In the data rows, zero lies at 4.5, halfway between 4 and 5.
Here is a table of points, one per row:
[1 6 1 3 4 3 8 5 7 6 3 2 4 6 4 5 7 9 7 2 7 6 4 2 5 3 3 3 5 4 7 4 2 7 3 5 7
 4 4 5 4 6 6 0 5 5 6 5]
[6 5 6 6 3 9 6 4 5 4 3 3 8 4 5 2 2 4 5 0 3 1 1 6 5 8 5 2 1 4 2 5 3 2 0 4 0
 5 1 3 5 4 6 4 0 7 4 2]
[5 5 5 4 5 2 0 6 3 3 5 6 4 5 5 5 4 5 3 8 4 3 6 5 8 2 8 9 7 5 4 5 6 6 5 5 5
 1 7 4 6 5 5 2 7 5 3 5]
[3 6 2 3 6 4 8 5 7 6 3 3 3 4 5 5 7 7 5 3 5 4 7 3 4 2 2 3 5 4 6 3 4 7 4 4 6
 5 5 6 4 7 6 1 6 4 6 5]
[5 4 8 6 3 9 7 5 7 4 3 4 6 5 5 0 3 4 6 0 3 0 4 7 7 9 3 1 3 3 2 5 2 2 1 7 0
 5 3 2 4 6 4 5 0 5 6 3]
[5 6 5 5 5 2 3 4 2 4 7 6 4 4 6 5 4 3 3 8 5 5 6 6 5 4 7 9 5 6 3 5 4 4 5 5 4
 3 6 5 6 4 4 5 6 3 2 5]
[0 3 5 2 3 4 2 6 4 1 1 2 6 5 5 6 7 4 9 2 6 6 0 9 4 7 7 4 5 4 4 2 3 5 5 5 6
 6 4 6 2 4 6 4 4 2 9 4]
[4 7 1 5 7 6 9 5 7 6 5 4 3 3 4 5 5 6 4 4 4 3 8 4 5 3 1 4 5 4 5 3 5 6 3 4 5
 4 6 8 3 5 6 4 5 3 6 6]
[5 5 7 6 5 5 5 5 7 5 5 5 5 1 4 3 6 3 4 4 3 5 4 4 4 4 4 2 2 2 3 3 7 4 6 4 2
 7 5 7 3 7 2 4 2 3 6 5]
[4 7 1 5 7 6 9 6 7 6 5 5 3 2 4 4 4 5 4 5 4 3 8 4 4 3 1 4 5 4 5 3 5 5 3 4 5
 3 6 8 3 5 6 5 5 3 5 6]
[4 3 4 3 6 6 1 3 4 0 5 6 2 3 0 7 0 3 3 9 7 0 6 4 5 4 6 4 3 4 2 4 8 9 3 4 6
 6 9 3 4 3 6 8 7 7 3 6]
[5 4 4 5 6 3 3 4 5 7 4 4 4 5 4 4 6 7 3 6 5 6 3 5 5 4 5 5 6 3 5 2 3 2 6 4 3
 4 4 2 7 4 2 0 5 6 3 6]
[7 1 5 5 2 6 4 4 1 3 3 5 5 6 5 5 3 2 6 6 3 5 5 3 3 5 3 2 4 7 6 6 5 5 6 3 6
 6 4 5 4 3 4 9 4 6 5 0]
[7 4 6 4 4 2 4 3 4 4 7 5 5 2 8 5 5 1 2 4 2 5 5 5 4 7 5 4 4 6 4 6 6 6 5 7 3
 2 3 5 6 5 3 8 3 4 1 4]
[4 5 5 6 2 4 5 2 2 5 4 6 6 6 3 6 3 4 5 2 3 5 7 2 1 3 3 3 4 9 4 9 3 4 7 1 9
 5 3 3 6 1 8 9 4 4 5 3]
[6 3 8 4 4 1 4 5 5 3 6 5 4 4 8 6 3 1 5 1 4 5 5 6 3 9 3 2 3 5 4 6 5 4 5 7 1
 2 5 6 3 5 5 9 5 1 3 2]
[4 4 1 1 1 7 6 7 6 4 3 2 5 4 2 4 5 9 8 3 7 6 7 5 5 6 3 3 2 4 5 3 3 7 7 8 6
 5 8 5 3 3 6 5 6 1 8 6]
[5 4 4 6 7 3 4 4 6 6 3 5 2 5 3 4 6 6 5 6 4 6 3 3 5 3 5 5 5 4 6 3 3 3 6 1 5
 4 4 1 6 5 3 0 5 7 6 8]
[4 1 6 4 9 7 2 9 4 6 3 6 6 5 4 5 3 7 4 4 3 4 3 5 5 3 7 7 5 2 6 4 5 2 3 4 3
 3 4 4 4 2 2 3 6 8 5 4]
[5 4 5 5 6 3 2 5 4 5 5 5 5 4 6 5 4 6 3 6 4 4 5 7 6 2 7 8 6 4 4 4 3 4 5 5 3
 2 5 4 6 3 3 0 6 6 3 5]
[5 5 6 4 2 3 5 4 2 3 5 6 2 5 6 4 5 1 4 8 5 5 6 3 4 4 4 6 4 7 1 6 6 4 3 6 6
 4 4 4 8 4 2 9 5 5 1 5]
[3 6 4 5 3 3 7 2 5 6 7 4 5 7 3 5 6 6 4 0 5 8 1 2 3 4 4 4 5 4 9 6 4 3 4 5 7
 6 0 3 5 5 4 6 4 7 3 6]
[7 3 4 7 9 4 6 6 6 7 6 4 3 2 3 3 4 5 4 5 3 6 5 2 4 4 4 5 4 3 5 4 6 3 6 0 4
 5 4 3 4 6 3 4 4 4 7 7]
[3 5 5 3 3 4 5 5 6 5 3 3 6 4 5 6 9 5 6 3 6 7 3 4 4 3 5 3 3 3 5 3 4 6 5 5 5
 8 5 5 4 5 6 1 4 5 8 4]
[4 3 4 4 8 4 1 5 2 3 5 5 5 4 4 5 4 6 4 8 5 4 6 6 7 1 7 9 6 4 4 4 5 5 5 5 3
 3 7 5 4 3 4 2 7 6 4 4]
[5 5 3 5 3 6 5 1 2 5 5 7 5 7 5 5 5 3 3 8 4 4 3 3 4 6 2 5 7 6 5 5 5 3 5 4 5
 7 3 6 4 6 4 7 6 5 2 5]
[6 6 5 4 6 3 0 5 3 1 6 6 3 5 4 4 3 3 3 9 4 3 7 4 6 3 8 9 6 6 3 5 8 6 4 5 5
 3 9 4 4 5 4 5 7 4 2 5]
[5 5 7 5 3 4 4 5 6 6 4 3 5 2 4 4 8 4 4 3 5 6 3 4 3 3 4 2 2 2 3 4 5 4 5 4 3
 6 5 6 4 6 3 2 2 3 6 5]
[3 6 5 6 3 4 6 2 3 6 6 6 5 7 4 5 4 5 4 1 3 6 3 2 1 4 3 4 5 6 8 8 4 3 5 4 8
 6 0 3 5 4 6 7 4 6 4 4]
[6 5 3 4 2 4 5 1 2 5 6 7 4 6 5 4 5 2 3 8 5 5 4 4 5 5 4 7 6 6 4 5 5 3 5 5 5
 5 2 6 5 5 3 6 6 4 2 5]
[4 4 5 4 3 6 3 4 6 5 5 3 6 6 8 5 4 5 6 0 6 5 1 9 5 9 5 2 4 6 4 4 2 3 3 5 3
 2 5 5 2 3 8 3 2 3 5 3]
There is one direction along which these points spread out most. Take the direction at right angles to it along which they spread out most. Go by this last direction. How far along it is each point below, from 0 to 99? 50 is the average, and the first point above lies past it. One standard deviation of the points above along it is 16.
[0 3 5 2 3 4 2 6 4 1 1 2 6 5 5 6 7 4 9 2 6 6 0 9 4 7 7 4 5 4 4 2 3 5 5 5 6
 6 4 6 2 4 6 4 4 2 9 4] -> 55
[1 6 1 3 4 3 8 5 7 6 3 2 4 6 4 5 7 9 7 2 7 6 4 2 5 3 3 3 5 4 7 4 2 7 3 5 7
 4 4 5 4 6 6 0 5 5 6 5] -> 77
[5 4 4 6 7 3 4 4 6 6 3 5 2 5 3 4 6 6 5 6 4 6 3 3 5 3 5 5 5 4 6 3 3 3 6 1 5
 4 4 1 6 5 3 0 5 7 6 8] -> 70
[5 4 5 5 6 3 2 5 4 5 5 5 5 4 6 5 4 6 3 6 4 4 5 7 6 2 7 8 6 4 4 4 3 4 5 5 3
 2 5 4 6 3 3 0 6 6 3 5] -> 61
[6 3 8 4 4 1 4 5 5 3 6 5 4 4 8 6 3 1 5 1 4 5 5 6 3 9 3 2 3 5 4 6 5 4 5 7 1
 2 5 6 3 5 5 9 5 1 3 2] -> 23
[5 5 3 5 3 6 5 1 2 5 5 7 5 7 5 5 5 3 3 8 4 4 3 3 4 6 2 5 7 6 5 5 5 3 5 4 5
 7 3 6 4 6 4 7 6 5 2 5] -> 36
[7 1 5 5 2 6 4 4 1 3 3 5 5 6 5 5 3 2 6 6 3 5 5 3 3 5 3 2 4 7 6 6 5 5 6 3 6
 6 4 5 4 3 4 9 4 6 5 0] -> 27
[5 4 4 5 6 3 3 4 5 7 4 4 4 5 4 4 6 7 3 6 5 6 3 5 5 4 5 5 6 3 5 2 3 2 6 4 3
 4 4 2 7 4 2 0 5 6 3 6] -> 64
